One vector is turned by the same rotation once a step. Each row is the vector after some number of steps, and that number follows the row.
The counts run from 0 to 249.
[145 136 163 167 152 125 134 104 137 124 130 144 115 187  71 171 140  98
 175 126 112 147 162 145 153 131 119 132 140 120 128 141 118 119  89 144
 141  76 115 120  90  95  97 113 113 177 126 131 126 121 120 151 182  91
 127 115  98 148 124 144 129 128 140 124 101 148  97 153 113 118 134  92
 220 160]  221
[149 116 133 136 166 132 154 117 137 156 112 150 134 153  61 149 134  73
 180 108 119 153 176 143 141 116 120 112 129 127 140 110 134 101  77 148
 132  73 145 112 112  65 102 114 128 174 127 125 158 142 116 133 130 135
 134 127  73 154 106 127 117 101 147 154 129 144  99 135 120 115 145 111
 202 105]  238
[135  97 142 161 143 107 119 112 145 131 153 114 126 130  37 145 169 112
 129 126  84 166 115 121 133 112 142 142 123 128 136 135 103 106  92 167
 133 112 146 105 105  62  66 116 108 179 128  78 156 137 120 156 137 130
 142 133 132 116 126 132 127 115 141 111 171 165  94 132 105 128 106 111
 193 126]  235
[132 130 178 140 140 106 120 106 127 128 151 141  94 157  48 163 149 104
 160 114  90 157 122 147 136 117 151 132  97 118 128 118 117 135 126 146
 127  93 124 117 123  93  73 101 102 210 138 119 143 125 105 169 149 119
 132 136 110 129 116 109 130 141 137  98 143 130  99 131  93 122 135 100
 208 122]  19
[136 140 155 134 136 106 129 113 124 129 138 143 114 147  45 156 143 128
 172 139  97 185 105 153 134 119 162 149 106 117 125  76 125 125  99 122
 124  81 159  99 126 108  92 110 104 189 149  98 176 146  88 141 145 143
 120 151 111 134 115 120 139 119 141 118 156 130  92 123  94 114 158 120
 181 109]  168
[129 136 158 147 118 118 143 109 132 115 119 165  96 200  66 175 141 108
 164 147 124 164 136 162 159 126 107 157 147  97 103 121 121 128  80 131
 128  81 130 113 110 103 103 115 107 179 142 107 163 144 112 145 172 125
 115 141 114 139 130 156 134 139 135 112 117 139 100 146 104 112 172  97
 184 137]  156
[144  69 125 149 141 128 128 131 133 146 146 136 107 144 109 192 162 108
 145 162 109 154 126 114 134 120 116 126 180 103 103 114 106 103  45 127
 139 101 138  94 129  77  72 121 107 160 103 117 173 151 146 145 134 144
 162 123 120 150 122 168 135 133 129 129 143 148  95 161 127 119 150 117
 175 119]  46
[128  88 138 136 164 125 141 109 140 118 138 174  98 165 109 182 163  74
 182 114 118 139 160 137 136 136 107  82 144 102 142 122 117  97  85 146
 126  77 118  96 129  67 107 113 129 174 107 171 145 154 131 134 147 128
 147 127 116 128 120 134 136 145 162 131 111 131 104 149 112  93 135  95
 186 113]  0
[124 132 152 157 143  97 140  89 157  99 117 154 122 159  84 166 147  89
 192 120 100 161 109 147 170 156 144 152 100 106 141 105 111 129  76 123
 116  92 104 111  97 137 133 125 109 143 119 179 132 142 110 136 160 104
 135 110 109 153 145 128 127 107 125 140 129 156 109 153 105  92 121  71
 174 135]  204
[144 116 153 180 134 131 149 130 149 105 152 156 116 172  67 156 149 125
 168 154 111 155 119 116 144 128 139 158 119 105 128 135 111 131  55 139
  98  89 147 102 113  98  95 126 123 159 134  98 161 151  99 127 202 121
 124 132 103 151 125 130 155 131 112 124 134 155  90 141 131 119 175  98
 196 155]  97
[146 100 139 147 172 113 153 120 151 113 124 147  98 145 126 182 142  75
 183 107 102 146 143 133 153 143 119 105 140 122 137 114 147 103  51 135
 130 100 120  88  82  88 111 119 114 152 112 165 136 112 148 143 161 103
 162 132 109 181 109 132 123 111 147 155 111 154 118 172 132  89 127  96
 165 139]  136
[143 107 140 141 157 106 132 119 135 119 131 113 130 107  53 134 145  86
 146 104  75 164 122 111 140 135 147 145  96 140 127 109 130  94  77 158
 119 107 148  94  77  86  86 119 120 152 131  95 161 112 126 151 148 147
 149 132 127 178 119 118 113  97 138 154 170 188 105 138 135 121 110 115
 167 128]  99
[157 115 147 138 148 114 113 118 155 122 124 146 116 139 116 195 129 107
 178 146  89 141 158 124 149 153 127 108 125  85 126  98 148 128  56 118
 129  72 130 114 129  98  91 117 129 169 123 153 158 136 135 126 157 115
 142 113  72 179 126 147 145 101 113 157 143 167 137 144 116 106 139  68
 196 129]  119
[144 120 157 151 142  99 130 106 145 142 105 155 120 164  90 186 152  96
 195 124 127 170 144 154 170 142 131 118 152 124 133 110 134 121  81 126
 146  66 123 122 103 102 119 108 110 180 128 165 137 143 146 128 140  90
 126 121  97 144 120 149 126  94 144 149 115 123  88 148  79 102 110  94
 210 140]  132
[130 120 146 151 138 124 141 107 171 157 107 134 120 158  27 135 138  74
 163 123 103 152 159 148 151 124 138 125 129 135 127 120 107 117  94 164
 146  82 125 126 120  73 102 115 114 176 140 107 150 135 111 143 120 133
 126 126  84 112 140 128 116 106 153 118 144 144 105 125 116 121 149 105
 200 112]  239
[135 112 159 146 154  99 153 110 168 130 144 136 102 120  53 147 157 109
 175 113  84 173 109 131 152 138 172 105  85 147 147 115 118 119  91 149
 131  91 126 107 132  87  97 111 117 177 121 151 118 144 122 140 125  85
 146 119 123 106 130  97 126 101 156 119 152 125  88 137 103  94 125  98
 204 123]  61
[138 116 149 149 122 106 130 120 161 109 120 169 126 148  99 184 147 110
 191 154 103 153 139 128 166 145 141 129 119  81 125 106 112 137  64 117
 109  63 132 103 138 121 107 124 130 157 122 149 163 163 104 115 167 109
 129 105  87 144 136 132 162 120 117 126 147 153 110 141  90  98 149  70
 191 122]  55
[140 115 144 138 159 117 122 103 104 110 130 128 135 149  81 162 136  81
 160 124  74 138 136 130 155 140 117 141 141 117 118 112 130 100  80 128
 132 112 128 108  77 106  85 114 106 169 120 127 159 107 130 164 159 126
 148 120  95 210 116 149 109 108 120 156 127 183 113 150 142 123 127 110
 175 130]  94
[132  86 125 123 152 120 149 112 149 143 121 140 105 144  88 174 151  83
 166 146 100 159 122 118 158 140 120 140 156 105 108  79 121  90  52 123
 128 103 145  77 110  93  97 113 110 165 129 119 182 151 131 158 117 171
 162 135 106 175 126 156 118 130 135 133 137 149 108 153 146 108 180 135
 141  98]  177
[143 112 138 133 149 143 144 128 145 103 130 163 116 150  85 168 142  89
 163 133 104 133 151 118 125 129 131 123 107  92 125  87 136 106  71 139
  99  81 151  86 142  69  75 119 142 158 145 108 176 153  96 141 163 169
 138 131  97 163 122 110 153 159 135 121 150 165 122 137 131 117 183  96
 177 101]  101
[139 118 159 155 118 103 125 105 178 154 109 122 100 149  37 162 138 104
 163 157  83 173 114 137 172 135 159 149 125 121 108 108 102 137  58 140
 146  92 114 111 135 113  98 119 107 170 140 120 148 140 102 154 133 122
 128 112  90 135 170 154 137 110 118 110 151 148 125 130 118 116 169 107
 189 129]  180
[146 113 159 138 138 117 121 118 131 119 113 105  83 131  72 161 142  99
 143 124  57 176 111 125 140 130 144 140 131 131 101 108 153 101  68 152
 147 115 131  98  61  88  70 107  95 174 133  81 154 108 140 166 166 137
 153 150 135 180 116 134 109 125 126 135 131 155 112 154 138 127 143 137
 159 147]  159
[142 118 152 141 158 108 137 124 136 168 134 115 105 137  48 157 138 121
 173 122  98 180 128 144 147 131 161 132 120 131 130  97 129 114  88 131
 147  88 141 129 136  86  84  99 103 208 138 118 136 126 119 158 122 111
 127 136  98 144 116 124 123 103 150 129 143 123  85 131 116 121 161 128
 204 107]  108
[123  93 138 145 134  77 116  90 166 128 113 138 141 134  87 161 166  77
 168 124 123 164 133 139 150 142 120 122 128 105 128 115 113 109  85 130
 138  82 124  98  98  91  94 103 120 147 107 153 154 162 138 131 115 129
 150 120 137 112 128 144 122  98 146 143 173 161  96 154  82  89  80  85
 183  96]  128
[132 121 147 134 119  89 119  98 133 138 119 130 129 127  44 144 162 102
 148 132  99 184 111 135 138 119 152 159 107 126 122  92 126 107  92 135
 128  86 156 104 109  98  93 110 109 166 132  88 189 158 114 150 111 155
 125 143 137 129 112 128 120 118 142 132 191 155  86 121  90 107 130 122
 165  95]  104
[137 136 181 137 158  95 151 121 143 107 148 143 100 133  76 159 140 103
 184 102  81 169 113 145 147 138 165 114  78 129 141 111 141 133 109 131
 122  84 133 117  97  97 100 107 106 180 126 149 116 111 118 138 167  95
 136 127 113 148 117  97 127 112 139 136 132 140 105 130 104  96 112  83
 206 137]  209
[123 118 158 117 145  92 133  99 106  78 132 154 107 148  77 166 165  92
 155 114  95 166  85 137 131 120 115 146 117  95 114  85 141  90  90 133
  99 105 156  70  80 105  94 111 105 157 132 114 183 143 116 146 147 169
 169 159 160 158 109 125 126 155 135 132 158 161  92 141 117 102 131 110
 143  90]  16
[154 106 150 135 144 116 113 139 167 139 131 117  93 104  90 171 140  98
 158 135  52 150 142 119 147 154 163  99 110 115 124 104 147 125  69 144
 141  88 131 122 133  82  73 110 133 186 120 119 137 120 125 148 145 121
 148 121  92 160 129 127 141 115 123 120 151 164 144 133 119 113 152  87
 196 144]  184
[138 101 130 125 153 136 154 130 175 166 110 137  91 138  75 161 132  89
 180 124  92 173 137 126 147 144 139 120 142 121 111  73 142 102  51 138
 135  95 138  91 121  90 100 120 122 176 143 119 153 142 125 146 127 148
 143 157  95 157 139 129 121 129 145 130 140 132 115 139 133 110 195 131
 151 107]  113
[153 142 152 141 155 134 141 119 118 118 148 169 138 159  81 173 146 115
 183 131 132 157 130 141 136 122 127 136 124 104 135 105 126 117  95 121
 106  64 165 109 114 100 100 128 117 181 141 122 167 145 107 123 180 120
 109 132  93 162  87 119 146 115 131 146 145 144  74 139  98 115 140 100
 208 115]  233
[153 137 166 138 133 118 130 112 129 133 109 115  98 133  63 166 125  89
 146 119  62 166 153 142 151 142 143 130 110 134 106  98 164 114  80 154
 143  93 147 122  89  95  83 117 112 187 142  93 146  90 123 171 161 127
 129 138  83 191 109 137 114 108 123 140 131 164 126 122 126 121 148 108
 177 148]  95
[129 123 143 153 116 108 126  95 161 134  98 122 122 156  33 135 148  70
 146 131  89 155 133 136 154 131 115 143 131 132 101 139 101 107  79 163
 138 103 126 115  66  91 103 106 110 145 132  91 160 140 116 157 138 151
 133 136 120 139 152 154 110 102 134 121 153 178 109 140 114 122 113 112
 175 125]  27
[138 116 171 145 168 119 133 120 126  83 152 163 106 151 114 183 144 102
 177 117  87 132 132 125 147 149 129  94  99  93 145 108 128 130  95 121
 111  92 122 108 120  98  87 121 126 178 107 175 144 115 137 148 178  99
 154 111 108 173 105 115 139 134 141 137 124 154 115 153 113  95 115  64
 196 140]  208
